In the data rows, zero lies at 4.5, halfway between 4 and 5.
Some points:
tensor([4., 5., 6., 4., 2., 5., 3., 6., 3., 5., 6., 2., 5., 5., 5., 6., 4., 3., 2., 7., 6., 4., 2., 4., 5., 5., 4., 5., 0., 6., 5., 4.])
tensor([4., 5., 2., 3., 5., 5., 4., 5., 6., 6., 3., 4., 5., 7., 2., 8., 5., 6., 3., 5., 3., 6., 8., 2., 1., 3., 4., 2., 5., 2., 6., 5.])
tensor([7., 5., 7., 4., 5., 7., 5., 7., 6., 9., 5., 4., 5., 5., 8., 6., 4., 3., 4., 6., 3., 3., 5., 4., 5., 6., 3., 4., 5., 3., 3., 1.])
tensor([4., 5., 6., 4., 4., 4., 6., 4., 4., 3., 9., 6., 2., 6., 4., 7., 4., 1., 5., 4., 3., 6., 6., 7., 4., 5., 4., 4., 7., 5., 6., 2.])
tensor([3., 3., 5., 3., 2., 4., 4., 4., 2., 5., 4., 4., 7., 3., 5., 3., 3., 5., 3., 5., 0., 2., 6., 3., 2., 3., 6., 5., 5., 7., 1., 4.])
tensor([4., 3., 3., 2., 6., 3., 6., 4., 3., 5., 3., 7., 2., 4., 6., 6., 6., 3., 8., 1., 5., 4., 5., 5., 4., 6., 3., 6., 1., 4., 4., 3.])
tensor([3., 3., 2., 3., 5., 5., 5., 4., 2., 5., 4., 6., 3., 8., 6., 4., 6., 2., 4., 8., 5., 3., 5., 5., 4., 2., 6., 4., 6., 8., 6., 4.])
tensor([3., 4., 4., 6., 5., 4., 2., 5., 1., 4., 7., 8., 5., 5., 5., 5., 3., 6., 8., 5., 5., 5., 6., 6., 3., 5., 5., 4., 4., 4., 5., 7.])
tensor([5., 6., 6., 7., 3., 6., 9., 4., 3., 7., 5., 2., 4., 4., 7., 4., 6., 5., 7., 5., 5., 4., 4., 4., 4., 5., 6., 4., 4., 3., 4., 7.])
tensor([7., 2., 3., 6., 4., 4., 5., 3., 5., 5., 4., 8., 4., 6., 9., 4., 3., 6., 0., 4., 4., 4., 6., 5., 7., 6., 5., 6., 4., 4., 7., 8.])
tensor([5., 6., 6., 3., 3., 4., 3., 9., 6., 3., 4., 5., 4., 3., 4., 5., 9., 3., 4., 4., 6., 4., 6., 4., 4., 4., 5., 6., 7., 3., 4., 9.])
tensor([3., 3., 3., 2., 4., 2., 3., 5., 6., 3., 8., 0., 3., 7., 7., 4., 4., 7., 5., 3., 3., 4., 5., 6., 5., 4., 2., 6., 5., 4., 3., 6.])
tensor([6., 4., 5., 1., 4., 5., 6., 5., 5., 5., 4., 7., 6., 7., 1., 4., 2., 6., 4., 4., 7., 3., 0., 3., 4., 5., 6., 5., 5., 2., 4., 3.])
tensor([2., 7., 5., 7., 4., 3., 3., 7., 5., 7., 3., 5., 1., 6., 5., 6., 3., 4., 5., 3., 3., 6., 1., 3., 6., 5., 5., 5., 5., 6., 5., 4.])
tensor([3., 2., 4., 3., 6., 5., 5., 4., 8., 6., 3., 3., 4., 4., 3., 3., 4., 1., 4., 5., 5., 5., 4., 9., 4., 5., 8., 4., 4., 4., 4., 5.])
tensor([2., 4., 7., 7., 3., 1., 5., 6., 8., 4., 6., 6., 7., 6., 5., 6., 6., 7., 5., 5., 7., 6., 5., 4., 4., 4., 7., 3., 4., 5., 6., 3.])
tensor([4., 3., 5., 7., 5., 7., 4., 4., 5., 4., 5., 3., 5., 5., 5., 5., 7., 3., 4., 2., 6., 6., 3., 3., 2., 0., 4., 9., 5., 5., 5., 3.])
tensor([6., 6., 6., 3., 5., 3., 3., 1., 5., 5., 5., 7., 6., 3., 4., 6., 9., 5., 6., 6., 3., 4., 2., 5., 6., 3., 2., 3., 5., 4., 4., 6.])
tensor([5., 8., 3., 2., 5., 9., 5., 4., 7., 5., 6., 5., 4., 3., 4., 5., 3., 7., 6., 6., 6., 5., 7., 4., 7., 4., 5., 6., 4., 7., 5., 4.])
tensor([3., 7., 4., 5., 5., 5., 1., 3., 6., 7., 3., 5., 6., 6., 7., 0., 5., 5., 6., 6., 5., 6., 4., 3., 5., 5., 3., 5., 6., 3., 3., 2.])
tensor([6., 6., 5., 4., 7., 4., 3., 6., 2., 3., 4., 3., 3., 5., 3., 0., 6., 7., 4., 5., 5., 7., 6., 6., 2., 5., 5., 4., 3., 3., 8., 4.])
tensor([5., 6., 4., 7., 6., 4., 5., 3., 4., 2., 4., 4., 6., 3., 5., 4., 5., 5., 4., 3., 5., 0., 3., 6., 3., 5., 2., 2., 5., 7., 6., 1.])
tensor([3., 6., 6., 4., 5., 4., 4., 6., 4., 5., 1., 3., 5., 5., 4., 5., 1., 4., 5., 4., 8., 2., 5., 6., 5., 2., 3., 4., 6., 4., 6., 7.])
tensor([5., 6., 5., 4., 6., 5., 6., 3., 3., 4., 4., 3., 7., 7., 4., 6., 5., 6., 4., 3., 1., 5., 4., 6., 6., 6., 6., 8., 5., 3., 4., 4.])
tensor([2., 4., 2., 5., 5., 6., 5., 4., 5., 3., 5., 4., 2., 4., 6., 5., 5., 5., 1., 3., 4., 2., 3., 3., 6., 3., 7., 0., 3., 2., 3., 4.])
tensor([3., 6., 6., 5., 7., 3., 6., 4., 7., 3., 6., 5., 4., 3., 5., 2., 3., 2., 3., 4., 6., 4., 6., 2., 4., 7., 4., 5., 6., 6., 2., 7.])
tensor([3., 6., 7., 6., 3., 5., 2., 2., 6., 4., 4., 6., 4., 3., 4., 5., 4., 5., 3., 5., 2., 5., 5., 5., 1., 7., 6., 6., 3., 5., 5., 6.])
tensor([6., 6., 4., 3., 4., 0., 7., 3., 4., 4., 4., 6., 4., 4., 4., 4., 1., 4., 4., 4., 4., 6., 6., 5., 5., 0., 5., 5., 4., 3., 4., 3.])
tensor([4., 4., 3., 4., 2., 5., 6., 4., 4., 0., 2., 4., 5., 7., 5., 4., 6., 2., 3., 5., 6., 5., 4., 3., 5., 8., 3., 5., 5., 5., 3., 3.])
tensor([3., 2., 6., 5., 3., 4., 6., 3., 5., 5., 3., 4., 0., 4., 1., 3., 5., 7., 5., 7., 3., 3., 5., 3., 6., 5., 3., 6., 5., 5., 5., 4.])
tensor([4., 2., 6., 4., 7., 6., 5., 8., 6., 1., 2., 4., 7., 3., 6., 4., 3., 4., 8., 5., 2., 4., 5., 4., 8., 3., 5., 4., 3., 5., 6., 5.])
tensor([9., 3., 4., 5., 6., 5., 5., 4., 5., 4., 4., 6., 4., 6., 4., 4., 4., 3., 5., 5., 3., 7., 1., 3., 3., 3., 5., 3., 4., 7., 4., 7.])
tensor([3., 4., 4., 4., 8., 3., 4., 2., 3., 7., 6., 2., 7., 4., 2., 6., 4., 2., 4., 5., 5., 4., 5., 2., 8., 6., 5., 6., 4., 2., 6., 5.])
tensor([3., 3., 5., 5., 4., 6., 3., 5., 4., 3., 6., 5., 4., 0., 5., 4., 4., 5., 4., 7., 6., 7., 3., 6., 3., 5., 2., 4., 6., 1., 5., 6.])
tensor([4., 5., 3., 5., 7., 4., 5., 8., 3., 6., 8., 5., 5., 2., 4., 3., 5., 6., 3., 4., 5., 4., 3., 5., 4., 5., 6., 5., 7., 6., 3., 5.])
tensor([3., 3., 3., 3., 0., 4., 5., 5., 6., 7., 4., 4., 7., 2., 4., 4., 4., 4., 5., 1., 3., 7., 4., 4., 4., 6., 2., 3., 6., 7., 8., 6.])
tensor([7., 4., 8., 3., 5., 5., 2., 2., 2., 5., 5., 3., 3., 5., 5., 3., 5., 4., 6., 0., 6., 5., 6., 4., 6., 5., 7., 2., 5., 4., 5., 4.])
tensor([5., 4., 3., 9., 2., 7., 5., 5., 4., 5., 6., 6., 6., 6., 1., 1., 5., 3., 5., 3., 5., 3., 7., 5., 6., 3., 2., 4., 3., 4., 2., 4.])
tensor([9., 4., 0., 6., 3., 2., 2., 5., 5., 3., 5., 3., 4., 2., 4., 6., 4., 4., 7., 6., 5., 4., 5., 3., 4., 7., 8., 5., 6., 3., 5., 3.])
tensor([6., 2., 6., 6., 5., 5., 4., 3., 4., 4., 3., 3., 5., 3., 4., 8., 4., 7., 2., 5., 7., 9., 6., 6., 5., 5., 4., 3., 5., 7., 0., 4.])
Along one direction, these points spread out more than along any other. Take the direction at right angles to it along which they spread out most. Go by this last direction. How far along it is each point below, from 0 to 99? 50 is the average, and the first point above lies past it. One standard deviation of the points above along it is 16.
tensor([3., 3., 2., 3., 5., 5., 5., 4., 2., 5., 4., 6., 3., 8., 6., 4., 6., 2., 4., 8., 5., 3., 5., 5., 4., 2., 6., 4., 6., 8., 6., 4.]) 47
tensor([3., 6., 6., 5., 7., 3., 6., 4., 7., 3., 6., 5., 4., 3., 5., 2., 3., 2., 3., 4., 6., 4., 6., 2., 4., 7., 4., 5., 6., 6., 2., 7.]) 69
tensor([5., 6., 5., 4., 6., 5., 6., 3., 3., 4., 4., 3., 7., 7., 4., 6., 5., 6., 4., 3., 1., 5., 4., 6., 6., 6., 6., 8., 5., 3., 4., 4.]) 35
tensor([9., 4., 0., 6., 3., 2., 2., 5., 5., 3., 5., 3., 4., 2., 4., 6., 4., 4., 7., 6., 5., 4., 5., 3., 4., 7., 8., 5., 6., 3., 5., 3.]) 27
tensor([3., 6., 7., 6., 3., 5., 2., 2., 6., 4., 4., 6., 4., 3., 4., 5., 4., 5., 3., 5., 2., 5., 5., 5., 1., 7., 6., 6., 3., 5., 5., 6.]) 62
tensor([3., 2., 4., 3., 6., 5., 5., 4., 8., 6., 3., 3., 4., 4., 3., 3., 4., 1., 4., 5., 5., 5., 4., 9., 4., 5., 8., 4., 4., 4., 4., 5.]) 45
tensor([7., 4., 8., 3., 5., 5., 2., 2., 2., 5., 5., 3., 3., 5., 5., 3., 5., 4., 6., 0., 6., 5., 6., 4., 6., 5., 7., 2., 5., 4., 5., 4.]) 22
tensor([4., 5., 6., 4., 2., 5., 3., 6., 3., 5., 6., 2., 5., 5., 5., 6., 4., 3., 2., 7., 6., 4., 2., 4., 5., 5., 4., 5., 0., 6., 5., 4.]) 73
tensor([4., 5., 3., 5., 7., 4., 5., 8., 3., 6., 8., 5., 5., 2., 4., 3., 5., 6., 3., 4., 5., 4., 3., 5., 4., 5., 6., 5., 7., 6., 3., 5.]) 59
tensor([5., 6., 4., 7., 6., 4., 5., 3., 4., 2., 4., 4., 6., 3., 5., 4., 5., 5., 4., 3., 5., 0., 3., 6., 3., 5., 2., 2., 5., 7., 6., 1.]) 65
tensor([4., 5., 6., 4., 4., 4., 6., 4., 4., 3., 9., 6., 2., 6., 4., 7., 4., 1., 5., 4., 3., 6., 6., 7., 4., 5., 4., 4., 7., 5., 6., 2.]) 35
